The same turns and mirrors carry the whole set onto itself and the rows of a family onto each other. Which other rows belong to the same family as each row named below? List them in the order they appear above.
These 30 rows form 5 families of 6 rows each.
K372: [-12 -24 -13  11 -11  26 -23  -5  23  -5 -58 -21  24  22 -16  -8  23  33
  13  20   9  12]
K316: [ 20 -13  24  13  13  40  12  70  16   0   9  34  15  13 -28   6 -24 -19
 -34   4  16   9]
K678: [ 14   7  29  12 -38  17 -35 -13  43 -30 -33   3  29   3  14 -14 -11 -13
  24   8 -43   4]
K674: [  7  13  24 -21 -24  17 -33  -6  14   7 -18 -10 -20  48  37 -20  24  33
  -5  23 -12  14]
K359: [  9 -20  -5  -9   7  32   4   7 -30 -10  23  66   1 -14 -58 -26  -9   3
  -6  31   8  39]
K956: [  6   9   8  31 -13  14 -36 -12  -1 -63 -29 -21  20   2   8 -32   7  -2
   8   6 -40  18]
K627: [  0  -7 -21 -22 -42  11  -5 -10  10 -20 -33 -24  20  47 -32 -16  16 -20
  18  10  -3  22]
K306: [ 39   7  38  11  23   0 -28  17  14   0  39  57  23  -2   6  31  -6  -7
  20   0  -4   9]
K64: [ 21   2  -2  31 -13  22   6  57 -17 -14  28  41  23  17 -43  14 -19 -22
 -33   5 -25   9]
K532: [  2 -34 -24   7 -43  32 -46 -10   3 -20 -37 -17   2  39 -24   2  16  16
  -7  21 -20  35]
K308: [ 16  21  19 -19 -35  15 -31 -36  -6 -39   6 -25   0  45  18  -6   8  24
  -8  34   0  18]
K252: [ 13  -5 -15  11   8  14  -7   2 -33 -17  27  67 -16   6 -35  29 -36  19
 -11  35  16  17]
K468: [ 32  -6  35 -12  -1  11  -5  43 -17  13  38  11  24  -7   2  17 -27 -10
  -4 -33  24   4]
K913: [ 44  -4  23   0  -4   9 -20   3 -17   5  56  58  14  -3 -24   7  28 -15
 -20  -9  11  23]
K224: [ 42 -15  10  -1  23  25  -4  19 -34  10  23  42  -6  13 -52   5 -12  31
   5  54  13   0]
K557: [ 23   3  17  10 -34  -8 -53 -15  -1 -40 -39   4   0  15   2 -20   1 -11
  41 -16  -9  37]
K907: [ 12 -35 -16  -7 -19  42 -11 -10  13 -11 -41 -20  -1  30 -35 -24  11   8
   2  55 -20  -6]
K936: [ 35   8  10  -1  42  18 -11   2   2  25  20  51  -6 -28  -2  17  -8 -13
 -13 -14   0   0]
K915: [ 15   9   9   0 -24 -11 -20  -5 -28 -37 -10  -6 -19  55   1 -40  35  21
  17  33   2  11]
K754: [ 15 -10   1   2  -2  33  17  45  21  -2   2  48  10  10 -37   3 -43 -38
  -5  24 -34  -3]
K637: [-21 -11  -8  19 -12   4  31  53 -14  -2  11  43  21  -6 -11  -3 -35   4
  -3   3   1 -21]
K288: [-19 -39  17   6 -22  26 -34  10  17 -30 -34 -17  25 -16  24 -29  -7   9
  17 -16  -2  23]
K298: [-12 -28  -4 -25 -61  32 -11   3  -6  20 -16 -24   9  21  -1 -26  12  32
 -13  13 -14   2]
K896: [  9 -33  -8 -17  20  16 -10  25 -42  27  18  43 -34 -13  -7   0 -26  22
   3   3  10  11]
K190: [ 16 -10  28   4 -28   6 -24 -21 -19 -27  -7 -22 -16   1  38 -29   6  30
  -7   9  19 -26]
K314: [ 28  10  12 -13  41  21 -16  13 -13 -11  52  36  16  -7 -10  19 -14 -21
  -5  -8 -10  41]
K856: [ 30  21  36  17 -25  22 -28  -6   8 -30 -56 -28   3   0   6 -34 -18   5
   4   0 -12  -5]
K300: [  5  15  14  10   1  21   8  26 -20  20  14  72   8  -4 -31   2 -29  46
  -9  33  11  10]
K175: [ 10  -5  15  18 -23  16  12  25  11 -39  26  71  10   2 -23  -7 -23 -43
 -25   7   9   9]
K309: [ 38  -7  47   0 -12  13 -53 -14   1 -21   1  -7   0  37  16 -12  30  44
  17  43   5  12]

The rest of the family of K190: K468, K637, K288, K298, K896
The rest of the family of K314: K956, K64, K532, K308, K252
The rest of the family of K306: K678, K224, K907, K754, K309

The same turns and mirrors carry the whole set onto itself and the rows of a family onto each other. Which other rows belong to the same family as each row named below? List them in the order they appear above.
These 32 rows form 4 families of 8 rows each.
K651: [ -5 -18  17 -17   2  29 -12  24  -2  -8 -22]
K328: [ -9   6  24 -16  12  40 -17  13   6   9 -12]
K467: [ 46  21 -22 -13  -8   9 -14 -14  27  -5  14]
K752: [ -9  13  -2  12  18 -23 -34  12  47 -36 -10]
K844: [ -4 -30 -47   6  27   2 -15  -1   6  29  11]
K823: [ -7  27 -45  57   1 -23 -22 -10  -2 -18  29]
K698: [-13   5  -2   6   5 -29 -50  15  48 -11   8]
K947: [ 15   6 -21  30  10  38   3   5 -53  -7  15]
K593: [ -7  -6 -11   6  19 -21 -54  11  51 -18  14]
K55: [ 57   3 -20   6 -19   1 -13  11  12  -7 -11]
K970: [  0  -7   3  22  37 -20 -49 -11  43 -20  14]
K34: [  7  42  24  31 -11   7 -32  21 -11 -47  12]
K460: [-14  -4  26 -17  12  44 -32  18   4   0   0]
K61: [ 41   5 -27   1 -26  -7   7   3  11 -23   7]
K749: [ -2  -4 -26  28 -16  29  -1   3 -50  10  16]
K291: [ 56  -2 -15  -4 -17  12 -15   3  21  -6   2]
K430: [ 26  10 -52  53   5 -18 -33  -4  -3 -23  36]
K114: [ 18  20  31  35 -26  -1 -44  -2  -7 -27  33]
K704: [ 12   6 -47  52   2 -32 -30   7 -11 -27  36]
K233: [-54   8  -3  30  34   8 -34   9 -17 -11  34]
K562: [-31 -12  -1  38  30  11 -61  18 -35 -17  22]
K519: [-17 -13 -62  -5  15  -3 -21  12  11  16  -1]
K121: [ 23  20 -50  56   8 -10 -50 -10  -9   0  20]
K999: [-45   8 -11  40  34  14 -51  11 -19 -16  34]
K320: [ 16  31  28  37 -12   7 -45  14   1 -47  18]
K649: [ -4 -25 -55  -1  29  20 -21   0   1  23  20]
K854: [ -6 -11  28 -30  14  29 -25  14   1 -23  16]
K935: [  4  21  34  44 -12   8 -13   2 -14 -42   8]
K758: [ -1 -11 -54 -10  49  20 -31   7  -2   5   3]
K579: [ 17  15 -25   3 -15  40 -26  14 -51  -2  23]
K22: [-54   4  -1  39  29  12 -41  11 -14  -2   0]
K889: [ 19  12 -15  29  -3  48 -11   3 -50  -5  22]

The rest of the family of K698: K328, K844, K947, K55, K34, K704, K233
The rest of the family of K999: K593, K460, K291, K430, K320, K649, K889

The same turns and mirrors carry the whole set onto itself and the rows of a family onto each other. Which other rows belong to the same family as each row named below? List them in the order they appear above.
These 30 rows form 6 families of 5 rows each.
K440: [-12  21  -7  10 -50  23 -26 -13]
K680: [-19  39 -21   6 -45  30 -13 -11]
K148: [ -2  23   0  -9 -22  -1 -41 -11]
K438: [-17  17   4 -16 -32 -33 -40 -13]
K507: [-22  76   5 -38 -47  18 -34 -65]
K155: [-16  58  -4 -28 -38 -42  12 -83]
K39: [-11  55 -28 -36 -75  29 -20 -52]
K10: [-16  49 -19 -16 -22  31  -2 -14]
K535: [-13  68 -20 -44 -57  23 -22 -65]
K357: [-32  30  -4  -9 -39 -39 -18   0]
K573: [-20   1   3 -28 -17 -27  15 -65]
K871: [-21  62 -36 -27 -69  12   6 -72]
K544: [-25  45  -4 -24 -49 -48  15 -80]
K770: [ -1  14  21 -13 -22 -33 -31 -28]
K158: [-23  71  -8 -18 -69 -21  16 -80]
K52: [-20  82  25  -6 -41 -14   8 -67]
K118: [-28   2  17 -23 -58 -27 -41 -31]
K505: [ -9  10   4  -9  -8 -39   8 -39]
K646: [ -6   4   0 -11 -23   0 -42 -23]
K249: [-49  39  16  -3 -54  -3  13 -87]
K343: [ -6  71 -29 -55 -48   7  -5 -37]
K577: [ -8  23   6 -23 -20 -32  28 -71]
K244: [-10  15  14  -1  -7 -36   3 -52]
K841: [-21  43 -23   0 -71  24 -39 -30]
K196: [-17  51 -15   1 -63  36 -34 -36]
K926: [-32  -5  -4 -46 -34 -30   0 -58]
K141: [-29  26 -27  -3 -65   8   3  -6]
K261: [-37  60  10  -8 -58 -24  10 -87]
K138: [-17   7  26 -23 -17   3  10 -74]
K950: [-24  55 -23 -32 -72  14  -1 -84]

The rest of the family of K10: K507, K357, K249, K926
The rest of the family of K244: K155, K871, K646, K841
The rest of the family of K577: K440, K39, K770, K158
The rest of the family of K141: K52, K118, K343, K138

The same turns and mirrors carry the whole set onto itself and the rows of a family onto each other. Which other rows belong to the same family as each row named below? List them in the order they appear above.
These 18 rows form 3 families of 6 rows each.
K982: [ -7 -65  42 -26  -2 -27 -25  15 -10 -34]
K747: [ 15  13 -23  25  23  -1  11  18 -37  -8]
K77: [-43 -17 -13  -9  25  -5  29  -5 -20 -26]
K312: [-32 -28  17  25   0 -21   1  -7 -30  29]
K380: [ 23  15 -19  -3  -4 -13   6  -3 -50  -7]
K199: [ 24 -33  31  30  14 -15 -31  46 -12   2]
K247: [  8 -15  -3 -20  14 -15  -7  47   6 -63]
K435: [ 25 -18  -6 -30  18  -8  -1  25 -24 -66]
K66: [ 48 -20  25   3  -6 -21 -35  34 -27  -9]
K745: [ 13 -22   1  -5  39   1  -2  48  -3 -53]
K621: [ 27 -28  22  34 -12 -33 -37  40 -21  -8]
K228: [-24 -22   9  30 -26 -38  -9  -6 -36  16]
K567: [ 18  15 -27  29  -4 -21   1  16 -42 -19]
K143: [-34 -30  -1 -33  -1 -19  18 -22 -33 -34]
K266: [-35 -52  32 -19  -7 -33 -17  23  13 -29]
K887: [-44 -10 -17 -24   1 -21  21   0 -10 -38]
K768: [-33 -63  40  -3  16 -19 -12  23   3 -16]
K45: [ -9 -31  28  -1 -24 -32 -16 -13 -38  24]

The rest of the family of K312: K747, K77, K199, K745, K768
The rest of the family of K982: K380, K435, K66, K143, K45

